In the data rows, zero lies at 7.5, halfway between 7 and 8.
Here is a table of points, one per row:
[5,7,4,6,7,3,4,11,13,0,5,6,9,10,12,14,4,11,12,12,10,12,8,7,8,3,1,1,11,10,8,1]
[8,10,5,3,8,6,13,9,11,4,7,7,10,9,6,9,5,5,10,9,11,5,9,8,8,11,6,14,15,5,8,6]
[10,10,8,7,8,8,9,6,5,2,8,3,6,8,11,7,9,8,6,9,5,11,7,11,3,6,6,5,9,8,9,11]
[8,9,10,10,6,6,7,8,8,8,9,8,9,8,7,6,10,9,9,7,8,9,4,5,7,1,8,9,5,8,6,7]
[6,12,9,10,7,11,8,6,7,4,5,13,6,7,12,6,6,8,7,7,11,7,8,10,7,7,6,9,6,7,6,14]
[5,12,9,4,6,10,8,6,6,6,5,9,14,11,7,8,7,6,10,8,7,6,5,10,9,8,9,10,7,13,12,5]
[7,8,7,6,7,5,0,5,8,9,8,7,9,7,5,7,8,9,10,5,8,6,8,12,7,8,5,6,1,9,5,6]
[3,8,11,8,9,5,4,11,5,9,8,9,10,8,7,7,9,8,8,6,9,6,5,8,8,10,9,10,7,6,9,6]
[7,8,7,9,3,5,9,13,9,5,7,13,6,8,6,12,10,5,9,8,2,6,8,8,9,7,9,12,5,8,6,10]
[8,7,4,13,9,8,11,9,5,10,8,6,10,6,12,6,3,5,6,11,8,6,8,6,6,11,11,9,6,10,4,8]
[9,8,11,7,6,8,11,7,7,5,4,9,1,0,6,9,5,6,7,11,9,0,7,9,9,7,8,8,6,7,11,7]
[5,5,8,9,7,11,10,13,3,10,4,4,0,6,5,8,11,9,8,6,11,14,13,1,7,4,4,14,6,9,8,0]
[11,10,7,2,6,5,11,10,4,10,7,8,11,6,5,5,9,8,4,4,8,7,7,5,9,7,10,5,9,7,8,8]
[7,11,10,7,11,1,6,8,7,5,9,6,4,9,3,6,9,7,8,3,9,6,11,4,6,10,9,8,8,7,11,11]
[7,10,8,11,8,11,11,5,9,10,4,9,7,10,7,6,8,8,9,3,5,5,8,7,7,4,8,5,7,7,9,8]
[8,8,11,2,8,6,6,4,6,9,4,10,6,7,5,6,8,9,9,8,8,10,9,4,6,11,10,4,5,5,3,9]
[7,9,7,13,7,7,7,5,5,7,9,10,9,6,5,6,8,10,7,7,9,8,10,8,6,6,8,7,7,8,9,7]
[13,9,2,7,11,11,7,7,6,7,10,12,9,10,2,7,5,15,0,6,9,9,7,8,11,8,8,8,5,12,6,7]
[5,8,3,5,6,5,7,7,10,5,8,13,4,9,9,8,6,9,14,8,6,9,11,4,5,12,11,7,7,10,6,7]
[7,8,8,12,7,8,9,5,4,8,8,4,8,3,8,9,5,12,11,8,2,7,10,9,12,13,8,7,8,8,5,2]
[5,3,14,6,11,6,10,6,4,10,5,14,6,9,6,6,7,11,14,8,6,5,8,10,8,8,8,5,7,7,8,8]
[6,6,11,6,6,8,7,6,9,12,8,10,7,7,12,7,12,6,6,11,10,12,7,12,9,10,5,4,6,8,11,8]
[8,8,5,7,8,8,7,6,6,9,7,5,7,7,11,6,8,7,10,8,6,9,11,7,15,12,9,5,8,7,6,7]
[6,7,2,8,9,7,8,9,10,9,10,10,8,4,10,9,8,3,6,5,10,7,6,10,8,10,4,7,11,8,7,8]
[7,7,8,8,8,7,6,6,4,14,10,1,9,7,7,11,8,6,7,8,4,10,9,7,10,8,4,9,11,7,2,9]
[5,6,7,9,12,10,6,7,9,9,9,8,8,9,7,6,10,1,6,4,8,0,8,9,6,5,11,4,7,9,8,5]
[9,3,7,7,8,10,8,10,4,4,11,4,12,5,8,9,8,7,6,4,5,9,7,12,4,7,8,8,9,6,6,6]
[1,9,8,5,9,9,11,6,10,4,8,3,8,9,7,8,9,8,8,10,8,9,5,6,13,4,10,8,7,7,12,8]
[6,0,7,8,9,6,6,4,8,5,4,5,7,8,4,5,8,8,4,11,6,7,10,13,7,9,5,9,4,11,7,8]
[7,6,9,8,8,8,9,7,9,5,13,10,4,10,8,10,6,8,6,6,9,5,6,7,9,7,7,5,7,7,8,9]
[6,10,11,7,5,8,9,7,11,10,10,7,2,11,7,10,8,9,8,7,2,10,5,8,6,7,5,11,7,9,6,8]
[5,5,6,11,5,6,8,11,7,7,7,4,11,6,9,6,11,15,8,9,7,4,4,6,10,12,5,11,10,9,5,15]
[12,4,11,8,6,10,12,3,10,12,4,9,10,9,9,7,5,8,11,7,6,13,2,4,4,6,8,7,6,12,6,8]
[8,7,7,6,8,7,7,6,10,11,9,5,7,9,6,5,4,10,8,4,10,11,8,14,10,8,10,6,8,5,7,8]
[3,11,9,5,4,10,6,5,4,8,8,8,10,7,3,10,6,1,8,10,11,11,6,1,8,6,4,7,7,8,9,6]
[6,8,4,11,9,8,10,7,3,7,8,7,2,10,7,5,8,4,7,7,4,12,8,6,10,8,8,5,9,6,3,5]
[6,8,11,5,8,7,5,9,8,7,3,1,6,8,8,13,9,9,0,10,10,8,6,7,8,7,15,13,9,6,10,5]
[6,8,5,8,7,9,6,4,5,9,11,6,7,10,5,6,7,11,5,7,4,6,7,6,4,6,3,9,10,3,9,6]
[12,5,7,8,12,7,8,9,10,9,8,11,7,10,7,10,9,7,6,4,11,9,11,9,7,7,7,7,7,6,7,11]
[3,7,4,10,8,8,8,6,5,8,10,5,6,5,7,8,8,5,7,5,6,5,10,5,11,10,14,9,8,13,7,10]
[10,7,8,6,5,5,8,6,8,11,7,6,3,8,6,6,8,6,11,13,7,10,10,7,4,8,6,3,4,9,10,7]
[7,3,6,8,11,12,9,5,10,6,6,11,6,11,8,8,10,6,8,7,9,6,6,4,7,10,5,11,4,7,9,9]
[13,4,8,11,7,12,1,6,8,6,14,2,7,4,6,9,3,6,9,9,5,7,7,8,9,10,9,7,10,9,9,7]
[5,9,7,9,11,8,7,10,6,8,7,4,11,7,9,12,7,6,9,7,7,9,11,6,2,5,10,9,8,8,8,11]
[7,8,14,8,4,11,9,7,11,9,6,3,6,10,4,10,7,6,8,9,13,8,3,1,7,7,6,7,9,9,6,4]
[8,8,9,4,10,9,13,5,3,7,8,9,6,3,6,11,7,6,7,10,13,5,8,10,10,7,10,9,9,8,7,10]
[10,4,10,3,6,8,12,10,8,3,3,4,9,10,7,1,5,4,7,7,6,3,7,8,11,5,9,9,8,11,6,4]
[8,11,3,6,5,7,6,6,8,11,9,9,6,9,10,5,6,10,8,7,8,8,7,13,9,2,4,9,7,6,8,8]
[9,8,8,6,8,6,8,8,5,7,10,8,12,7,10,11,4,7,10,8,7,9,10,8,10,9,8,9,4,7,10,10]
[9,4,9,8,7,9,7,8,9,9,10,10,7,7,6,7,9,4,9,9,8,7,11,8,4,5,8,10,8,7,6,5]
[6,6,4,7,1,3,4,10,9,10,7,7,6,1,6,9,6,10,5,2,6,9,11,9,5,6,9,4,8,10,6,9]
[7,9,7,1,7,4,8,7,5,7,11,9,8,11,15,8,9,8,4,8,5,7,10,4,5,6,9,8,5,10,8,11]
[8,8,2,9,10,6,4,14,7,12,8,10,6,6,5,7,6,6,12,14,7,9,4,10,10,7,8,4,9,11,6,10]
[5,4,11,6,7,4,3,9,9,5,5,12,2,6,13,12,1,6,6,6,5,9,3,5,9,2,7,5,13,12,5,5]
[7,8,10,9,10,8,4,11,7,8,6,4,14,5,8,10,10,3,9,4,5,6,9,5,9,11,4,4,10,7,9,11]
[7,8,8,15,10,7,8,8,7,11,9,9,11,6,9,7,10,6,5,9,6,9,7,5,9,7,7,7,11,9,11,9]
[6,4,8,5,11,7,7,8,4,8,9,8,11,10,7,8,3,7,5,9,4,7,11,9,6,8,5,9,8,7,7,9]
[9,8,4,6,8,15,6,8,7,9,6,7,9,5,7,5,7,9,10,8,6,5,9,10,4,4,8,8,9,7,9,9]
[10,11,7,9,8,10,4,7,4,8,2,8,5,6,8,4,12,4,8,6,12,7,8,6,12,7,0,4,7,11,4,7]
[7,6,2,11,7,8,7,13,2,7,9,5,11,6,9,8,9,4,8,5,7,8,2,7,9,8,8,7,8,6,8,10]
[10,9,8,8,9,10,5,13,9,9,5,11,6,12,6,4,7,9,6,8,5,8,8,10,6,6,5,8,9,6,10,13]
[9,15,8,4,10,5,9,5,8,8,12,7,6,4,5,6,8,9,4,9,5,5,8,11,4,9,7,7,7,9,6,1]
[5,4,8,9,6,9,6,8,14,4,11,10,8,5,10,0,9,6,8,2,11,8,6,8,6,8,8,8,9,5,7,12]
[4,7,6,6,12,7,6,6,10,7,7,3,11,6,8,3,8,9,6,11,9,7,9,10,7,5,7,9,2,8,5,10]
[10,8,6,8,11,8,3,8,5,7,10,5,5,7,15,5,6,6,9,6,8,6,7,8,9,12,5,10,7,10,10,8]
[9,10,9,15,12,5,6,7,9,1,6,10,10,9,6,6,5,4,5,8,6,11,8,10,6,6,10,6,6,5,4,5]
[4,10,3,10,6,9,9,8,9,10,6,7,6,10,7,6,7,8,6,6,6,5,6,10,0,12,8,1,7,8,5,9]
[7,10,7,3,8,12,7,11,8,6,6,7,8,6,4,9,14,10,10,8,7,9,10,9,4,9,9,7,7,5,9,6]
[7,8,10,9,5,6,8,4,4,7,4,8,8,8,8,9,7,7,6,7,8,6,6,8,6,7,8,7,6,2,6,10]
[5,4,0,2,9,3,5,4,10,5,3,10,2,3,6,13,13,7,6,10,7,7,0,5,7,7,7,8,10,5,6,3]
[12,6,7,7,9,7,10,8,11,5,11,10,6,9,5,8,10,10,7,8,7,5,4,2,6,6,7,8,4,5,8,6]
[7,12,9,10,9,10,8,8,9,6,4,10,7,6,9,4,4,12,4,7,7,11,4,8,6,13,6,7,9,5,10,5]
[7,2,7,8,3,7,11,8,7,9,6,13,9,4,8,6,8,8,5,8,9,8,10,9,6,6,10,9,5,3,8,8]
[9,4,8,7,4,10,8,6,10,5,9,10,12,7,9,6,8,9,4,9,4,8,10,4,10,8,9,4,9,8,11,6]
[10,10,8,6,8,11,8,5,12,7,9,7,7,4,7,14,9,8,9,7,5,8,10,9,12,8,8,7,6,5,4,8]
There is one direction along which these points spread out most. How far along it is each point below, from 0 to 99? The average is 50, and the first point in the table lies past the average. One standard deviation of the points above along it is 16.
[6,8,14,6,0,11,8,10,8,7,7,6,7,10,6,7,6,1,7,9,10,13,9,6,7,12,4,10,6,11,3,5] 70
[10,8,7,7,6,6,8,7,4,8,9,8,6,8,10,7,11,10,12,9,9,6,5,7,7,9,12,11,5,5,9,3] 58
[8,9,6,6,11,7,6,6,8,10,5,9,10,6,8,7,2,7,9,0,7,10,7,9,6,7,8,9,5,6,9,9] 38
[10,7,10,10,8,6,8,4,6,6,7,8,7,6,8,4,12,10,8,8,7,9,10,8,5,7,7,7,15,10,9,9] 46
[10,8,8,7,7,7,7,8,10,12,7,8,8,10,13,9,11,11,5,8,12,0,10,5,5,6,9,9,10,4,4,3] 59
[12,8,5,10,1,3,5,6,9,8,7,5,6,12,5,11,9,4,6,10,9,5,8,11,8,11,7,7,7,6,15,8] 51
[11,7,8,6,7,6,9,11,9,6,8,6,6,12,8,6,7,8,10,10,9,6,3,6,8,9,11,2,7,0,8,6] 62
[7,6,6,9,2,5,7,3,5,5,8,9,11,14,4,10,7,9,9,5,11,8,9,8,7,6,11,6,7,7,6,8] 53
[9,7,14,9,9,8,10,11,14,8,12,4,8,8,10,7,9,10,7,8,9,9,4,5,9,6,2,4,2,8,10,7] 61
[10,6,8,6,8,0,14,4,8,6,5,4,9,6,7,7,9,4,9,8,10,8,6,11,5,8,4,11,8,8,11,7] 60
[2,6,9,6,6,7,9,12,5,9,11,6,7,7,6,6,1,9,6,7,5,5,6,9,9,6,8,7,7,6,7,8] 43
[11,8,7,8,7,5,4,7,12,9,5,6,8,5,7,7,3,8,7,10,5,5,10,0,11,4,9,13,6,2,10,7] 61
